One turn moves every row onto another: examples first, then more rows asked
Q_266: [10, 1, 7, -3, 3, 2, 9, 9, 8, -3, -8, -6, 0]
Q_634: [7, 9, -11, 7, 2, 2, -2, -1, -16, -6, -3, -5, 1]
Q_642: [-21, 3, -1, -4, 10, 7, -2, -5, 0, -5, -14, 3, 4]
Q_944: [-21, 1, -1, -3, 3, 5, -8, -4, 6, -6, -13, 4, 2]
Q_115: [6, 5, -2, -11, -2, 8, 5, -7, -11, -4, -3, 0, 12]
Q_211: [-15, 10, 0, 5, 5, -2, -10, -7, 7, 4, 6, -6, -3]
Q_529: [10, 3, -4, -10, -2, 8, 1, -12, -4, 6, -8, 5, 0]
Q_608: [2, 4, -7, 1, -6, -2, 2, 6, -11, -12, 0, -3, 14]
Q_570: [-15, 12, 2, -6, 7, -6, -5, 1, 7, 6, 2, -4, 5]
Q_146: [9, 1, 5, 8, 0, 7, 1, 4, 2, -12, 0, -9, -1]
Q_846: [5, -1, 8, -3, 0, 1, 10, 11, 6, -8, -6, -6, 5]
Q_381: [-18, 3, 0, -1, 4, -5, 1, -6, 8, 2, 7, 0, 4]
Q_392: [5, 3, -7, -3, 3, -3, 11, 0, -11, 1, -10, 2, 3]
Q_57: [11, 6, 6, -1, 6, 4, 6, 10, 3, -3, -8, -10, -2]
Q_116: [5, -1, -6, -4, -12, -8, -2, 6, 5, 1, -5, 7, 4]
Q_108: [-19, 9, -3, 0, 9, 9, -8, -4, 0, -7, -14, 0, 1]
Q_131: [8, 10, -2, -16, -10, 4, -7, -1, 1, 0, -3, 1, 10]
Q_937: [6, -6, 7, 3, 0, 2, 12, 6, 4, -9, -2, -5, 3]
Q_701: [-13, 10, -1, -2, 12, -3, -1, -8, 4, 9, -1, -4, -2]
Q_800: [8, 0, -6, -2, -2, 12, 0, -14, -11, -3, 0, 1, 2]
Q_534: [6, 15, -7, -5, -3, -5, -7, 11, -4, -3, -6, -4, 8]
Q_125: [-14, 15, -2, 1, 12, -1, -6, -4, 1, 1, 4, -9, 2]
Q_592: [-19, 5, -2, -1, 4, 6, -14, -4, 5, -7, -12, 2, 0]
Q_619: [6, -5, 6, 7, -4, 4, 4, 6, 6, -11, 0, -5, 0]
Q_936: [5, 6, -6, 6, -13, -2, -13, 4, 0, -8, 1, -2, 2]
Q_33: [12, 5, -4, -5, -10, 9, -11, -9, 2, 0, 0, 1, 0]
Q_705: [10, 4, -8, 2, -4, -3, -5, 0, 1, 7, -8, 4, -8]
Q_655: [-18, 8, 0, 2, 3, -3, -3, -4, 4, -4, 9, -5, 8]
Q_967: [8, -2, -2, -7, -11, 5, -2, -10, 2, 1, -2, 8, 3]
Q_11: [5, -6, -8, 8, -6, -2, 4, -6, -7, -2, -2, 6, -2]
Q_845: [9, 13, -5, -8, -2, 10, -6, -5, -10, -4, -2, -6, 9]
Q_946: [-20, 2, -1, 2, 6, 7, -6, -7, 2, -6, -12, 3, -1]
Q_258: [-22, 5, -1, -2, 6, 6, -8, -3, 1, -11, -10, 0, 4]
Q_402: [-18, 6, -2, -2, 8, 6, -7, -6, 4, -2, -16, 3, -2]
Q_433: [-19, 8, 0, -4, 10, -6, 5, -4, 0, 3, 3, -2, 8]
Q_900: [11, 6, 5, 2, 3, 6, 0, 8, 5, -4, -5, -11, -5]
Q_595: [-16, 6, -2, 8, 9, 1, -2, -10, 1, 0, 7, -6, 0]
Q_512: [6, 6, -3, -7, -10, 8, -7, -5, -5, -10, 3, -4, 12]
Q_996: [-20, 8, -1, -5, 7, 5, -10, -1, 5, -5, -15, -1, 4]
Q_15: [11, 0, 5, 8, 4, 8, 1, 3, 3, -7, -2, -10, -8]

Q_937 goes to Q_15
Q_534 goes to Q_608
Now these:
Q_944 goes to Q_592
Q_512 goes to Q_845
Q_381 goes to Q_211

One turn moves every row onto another: examples first, then more rows asked
Q_955: [-2, 6, -5, -1, -6, -4, -2, -1, -3, -4, 15, -14, -1]
Q_137: [-2, 13, 8, 0, 3, 5, -7, 7, -9, 3, 8, 7, 1]
Q_371: [-5, 16, 3, 0, -1, 3, -6, -3, 0, 10, 5, 0, -12]
Q_553: [3, 6, 9, 1, 2, 14, 7, -2, 1, 3, 4, 7, 8]
Q_186: [-2, 13, 4, 2, 0, 9, 1, -8, 6, 2, 3, -1, -14]
Q_25: [-3, -3, 11, 1, -6, 1, -4, -8, 0, 8, 1, 10, -16]
Q_670: [3, -16, 0, -1, 0, -15, -6, 0, -4, -4, 5, -2, 6]
Q_568: [2, -16, 2, 2, 1, -2, -1, 3, 6, -6, 1, 11, 8]
Q_814: [-8, 5, 7, -5, -4, -8, -9, 5, -8, 6, -4, 2, -10]
Q_728: [-4, 12, 2, 3, 0, 10, 12, -6, 5, 1, -3, -2, -4]
Q_237: [-5, -8, 4, -7, -1, -1, -17, -5, 11, 4, 4, -5, -2]
Q_663: [-7, 13, 1, 0, 0, 7, 10, 0, -1, 9, -5, -3, 3]
Q_484: [-7, 5, -3, -2, -9, -2, -3, -1, -5, -6, 9, -13, 5]
Q_473: [5, 12, 7, 3, 6, 7, -4, 2, -2, 1, 14, 7, -7]
Q_799: [4, -17, 1, 1, 1, -13, -1, -1, -2, -6, 2, -3, 8]
Q_690: [5, -17, 2, 1, 0, -11, -5, -5, 0, -10, 7, -2, -1]
Q_778: [4, -13, 0, 4, 4, -8, -7, 5, 6, -5, 9, 11, -2]
Q_317: [-7, -4, 0, 3, 6, -1, 5, 5, 6, -16, -2, -10, -2]
Q_227: [3, 2, -6, -1, -5, -1, 1, -6, 4, -1, 16, -14, -1]
Q_834: [-2, 9, 9, -1, 1, 9, 0, 4, -7, 4, 2, 7, 10]
Q_143: [-1, -4, -5, 2, 9, -6, 6, 9, 5, 1, 3, -12, 6]
Q_429: [-9, -6, 5, -1, -1, 2, -9, -4, 8, -14, -1, -5, -7]
Q_658: [-6, 0, 6, -8, -5, -3, 2, 1, -5, 13, -11, 0, 4]
Q_375: [2, -5, 4, -4, 0, 3, 16, -4, 5, 11, -8, -2, 0]
Q_927: [0, 5, 4, 1, 2, -6, -2, 1, -2, -2, 2, 0, -23]
Q_44: [-1, -1, 6, 0, -1, -5, -2, -1, -3, 20, 3, 7, -9]
Q_97: [-6, -2, 10, 5, -3, 4, 8, -5, -2, -5, -5, 8, -14]
Q_674: [-1, -14, 1, 2, 1, -7, -4, 9, 1, -6, 1, 11, 9]
Q_354: [4, -15, 1, 0, 0, -14, -8, -2, -1, -7, 7, -2, 1]
Q_397: [-1, -7, -2, -4, 5, -6, -7, 4, 8, 13, 5, -10, 5]
Q_86: [1, -11, -1, 3, 3, -10, -8, 11, 1, -5, 6, 10, 3]
Q_259: [7, 7, 8, 3, 6, 13, 4, -3, 4, 2, 10, 7, -3]
Q_251: [5, -18, 1, 1, 1, -10, 0, -3, 1, -9, 4, -2, 4]
Q_3: [5, -17, 1, 4, 3, -3, -2, 2, 9, -5, 6, 11, 2]
Q_650: [-8, 15, 1, -1, -1, 1, -1, 2, -3, 13, 0, -2, -1]
Q_410: [-1, 1, 2, 5, 3, -7, 10, 7, -6, 17, -1, 3, -3]
Q_755: [0, 0, -3, -4, -9, 4, 2, -10, 4, 0, 11, -13, 4]
Q_836: [-5, 1, -2, -5, -11, 3, 0, -7, -1, -4, 7, -12, 8]
Q_260: [6, 0, 2, 2, 5, 0, 13, -4, 7, 1, 0, -1, -16]
Q_932: [-5, 1, 4, 8, 3, -2, 17, 4, -6, 1, -6, 5, -6]

Q_814 goes to Q_658
Q_799 goes to Q_251
Now these:
Q_397 goes to Q_143
Q_86 goes to Q_674
Q_186 goes to Q_371
Q_955 goes to Q_484
Q_137 goes to Q_834
Q_25 goes to Q_44

